In the data rows, 128 means zero.
Some points, one per row:
[113 165 166 123 162 117 104 178 122  55 147  73 181 160 157  77 136  94
 174  71 206 141 162]
[100 180 113  84 129 134 125 152 107  94 127  70 116 110  80  96 155 112
 132 108 103 134 110]
[131 110 113 129 142 120 132  85 142 156 137 158  96 153 128 139 142 105
  52 129 109 106 117]
[122 121 118 109 116 117 101 138 115  85  97 111 153  95 112 130 134 148
 154 147 155 127 123]
[ 99 147 134 103 169 128  78 125 101 100 156  98 109 140  98 151 141  99
 132 160 109 197 136]
[ 96 121 125 136 140 133 114 162 138 101 121  96 143  85 110 100  99 114
 134 109 133 123 141]
[ 88 220 192 128 161 145 112 125  99  89 171 108 134 146  96 111 147 132
  90  95  52 111 101]
[126 150 157 132 129 122 101  99  94 128 129 120 130 121 127 107 132 101
  97 148 120 105 119]
[162 135 105 122  89 146 140 164 122 157 116 130 178 145 107 138 160 158
 190 133 172 168 137]
[ 43 218 153 144  38  90 201 120  93 208 194 255 255 199  55  32 216 123
 104   0 164 119  56]
[137 135 105 131 114 131 141  72 148 209 171 191 126 175 174 140 112 132
  68 135  96 125 122]
[120 106 105 139  72 155 158 104 133 159 115 201 173 143  87 115 132 160
 112  88 154 111 127]
[125  79 142 124 124 110 142 146 130 174 163 135 112 132 151 133 119 128
 103 121 137 131 117]
[114 132 155  98 140 137 101 120 129  85  99  82  79 112  96 165 110 129
 143 125 123 170 138]
[126 107  81 130 166 134  92 153 120  70  96  65  84  76 127 156  98 125
 139 157 127 128 118]
[157  98 104 107 106 145 140  72 140 210 148 141  89 157 136 156 100  97
 105 159 128 115 170]
[135 121 143 112 147 124 133 138 132 116 146 141 183 121 173  94 133 119
 113 126 132  88 117]
[157 140 122 138 136 116 127 128 114 168 150 191 118 169 134 150 144 173
 148 150 131 173 105]
[142 111 131 125 160 119 122 141 150  88 110  75 112 128 136 118  92 115
 205 141 111 180 175]
[122 145 171 123 180 139 108 122 147  79 130  57 126 132 138  79 121  75
 145  95 152 132 193]
Then 10 other points, each followed by its number:
[165  54  96 110 174 150  78 157 180  52  68  41  57  88 173 191 107 124
 151 236 152 126 141] 0
[ 84 131 148 122 188  91 142 148 122 103 132  90 136 118  75  97 111  70
  75 100  71 139 108] 1
[157  81 108 131  63 142 150 129 139 133 119 144 151 132 159 105 165 127
 141 133 180  75 178] 2
[175  39 142 124 114 163 134 209 160  92  84  87 161  93 159 151 117 145
 194 166 193 132 165] 3
[122 153 169 109 132 138 142 149 122  97 156  81 152 141 130 103 144 133
 146  83 168 162 152] 4
[115 141 144 111 114 145 121  92 146 102 113  85 111 143 112  95 137  84
 114 129  70 124 157] 5
[192   0 129 126 119 176  49 255 169   0   0   0 128  28 226 128  92 129
 201 205 183 106 191] 6
[116 130 153 120 159  88  77 113 137  92 141  96  95 134 155 156 143 125
 133 163 116  99 147] 7
[141  71 112 140  89 146 150 112 137 182 135 142 117 125 145 136 105 146
 129 155 134  98 136] 8
[109 224 172 122 151 143 113  96  91  70 143  58  81 135 126  82 105  86
 120  68  75 138 128] 9
Which of these numbered points is nearest to each point below, looking only along the 2 directions in which the first points spread most? Its number follows each.
[140 103 116 105 161 123  88 141 127  13 117  17  65  96 132 113 109 109
 137 139 117 148 134] > 3
[183  91 125 142 120  64 156 178 132 149 131 163 171 127 166 139 121 131
 166 123 195 125 143] > 2
[177  92 106 111 140 146 119 147 174 123  97 107 120  99 122 137 132 129
 144 153 181 121 152] > 7
[125 170 159 107 155 133 106 133 139 112 131 143 150 145 119 132 178 112
 147 139 171 158 137] > 1
[134  36 103 129 203 104 140  83 164  81 110  28  71  97 125 155  51  79
  96 225  95 121 166] > 0
[159  46 119 161 145 169 114 185 154 104 130 150 126 120 161 192 151 168
 162 189 173 103 176] > 7
[ 86 192 163  97 138 159  99 127 120  39  92  16  97 115 115 101 107  97
 149 122 133 125 167] > 9
[127 118 114 142 145 107 105  89 129 100 135 128  74 124 120 164 123 135
 124 184 104 134 132] > 7
[163  65 113 159 156 120 113 203 172  78  89  78 127  79 168 155 117 136
 177 139 163  83 106] > 3
[158 120 144 131 127 140 121 140 123 134 133  99 128 162 177 102 139  96
 144 108 159 114 193] > 5
[102 157 131 131 148 143 129 171 130 100 121 112 133 109 112 147 131 137
 166 110 150 153 156] > 1
[164  63 119 118 132 166  96 165 136  88  73  73 128  86 154 127  89 133
 155 194 154 155 136] > 3
[100 182 169 100 152 141  95 174 123  55 118  53 183 120 128 100 145  98
 195  74 164 152 172] > 9
[143 152 150 128 109 116 128 171 104 118 113 140 102 112 130 113 108 132
 121 160 110 120 125] > 5
[141 102 106 153 122 117 131 123 143 120  95 118 114  92 142 155  82 110
 128 144 168  97 146] > 7
[154 117  84 109 164 158  56  80 143 123 125  78  18  88 134 167 113 106
 107 218  63 153 133] > 0
[ 90 189 142 128 181 138 131 138  88  43 136  50 117 124  71 113 151 110
 148 120 109 168 120] > 9
[150 155 116 122 109 128 113 160 129 111  99 149 144  63 112 153 123 154
 149 157 150 140 102] > 5
[ 91 110 123 121  81 182 122 123 119 117 133 101 120 129 144 110 159 128
 147 139 104 133 142] > 5
[135 144 189  91 177 100 118 153 157  48  97  53 106 115 120 117 160 107
 161 147 122 156 141] > 9
[174  88 114 143 141 169  95 162 133 102  78  39  56  88 147 162  84 116
 157 183 135 138 159] > 0
[151 102 130 134 144 149 134 179 130 104 121  91 173 116 130 108 119 134
 198 133 160 152 144] > 1
[123 147 113 134 110 153 137  93 110 131 160 159 136 143 160 142 128 146
 125 100 130 132 141] > 2
[154 119 110 111 140 121 107 152 138  65  81  39 112  87 142 138 138 106
 182 182 146 131 170] > 3
[176 162 139 145 146 139 109 221 129 122 132  73 130 115 152 141  91 167
 167 204 178 132 145] > 3
[132  91 135 130 135 129 114 192 164  82 124 113 151 107 144 112 147 108
 178  80 168  95 117] > 1
[180  98 121 111 107 138 137 211 138 125 114 134 172 133 154 134 136 166
 183 180 182 106 142] > 5
[171  28 143 138 131 134  88 214 171  43  73  17 135  60 233 131  74 140
 160 165 162  85 158] > 0
[103 158 104 126 114 123 146 110 106 108 143 107 129 110 115 116 154 128
  98  95 157 120 145] > 1
[134 144 124 128 124 136 114 112 117 155 109 155 120 137 126 125 136 119
 117 136 144 108 110] > 2
[ 52 171 159 133 135 149 128 122  79  88 157  91 140 141 118  61 117  94
  79  91 103 121 127] > 4
[114 106 131 122 143  88 154 183 144 135 120 129 170  99 113 108 121 128
 135 113 140 118 130] > 1
[120 121 153 120 143 185  79  90 137  64 145  62  90 144 144 102 107 133
 121 145  79 134 164] > 3
[ 58 151 144 113 182 131 115  87 125  92 164  95 112 146 104  89 126  72
 125  71 113 163 157] > 1
[133 157 104 123  73 139 126 130 128 116 115 102 133 110 119 108 161 145
 170 144 165 114 126] > 1
[130 166 139  94 138 109 107 163 140  62  92  82 127 115 136 107 156 130
 158 136 131 118 117] > 9
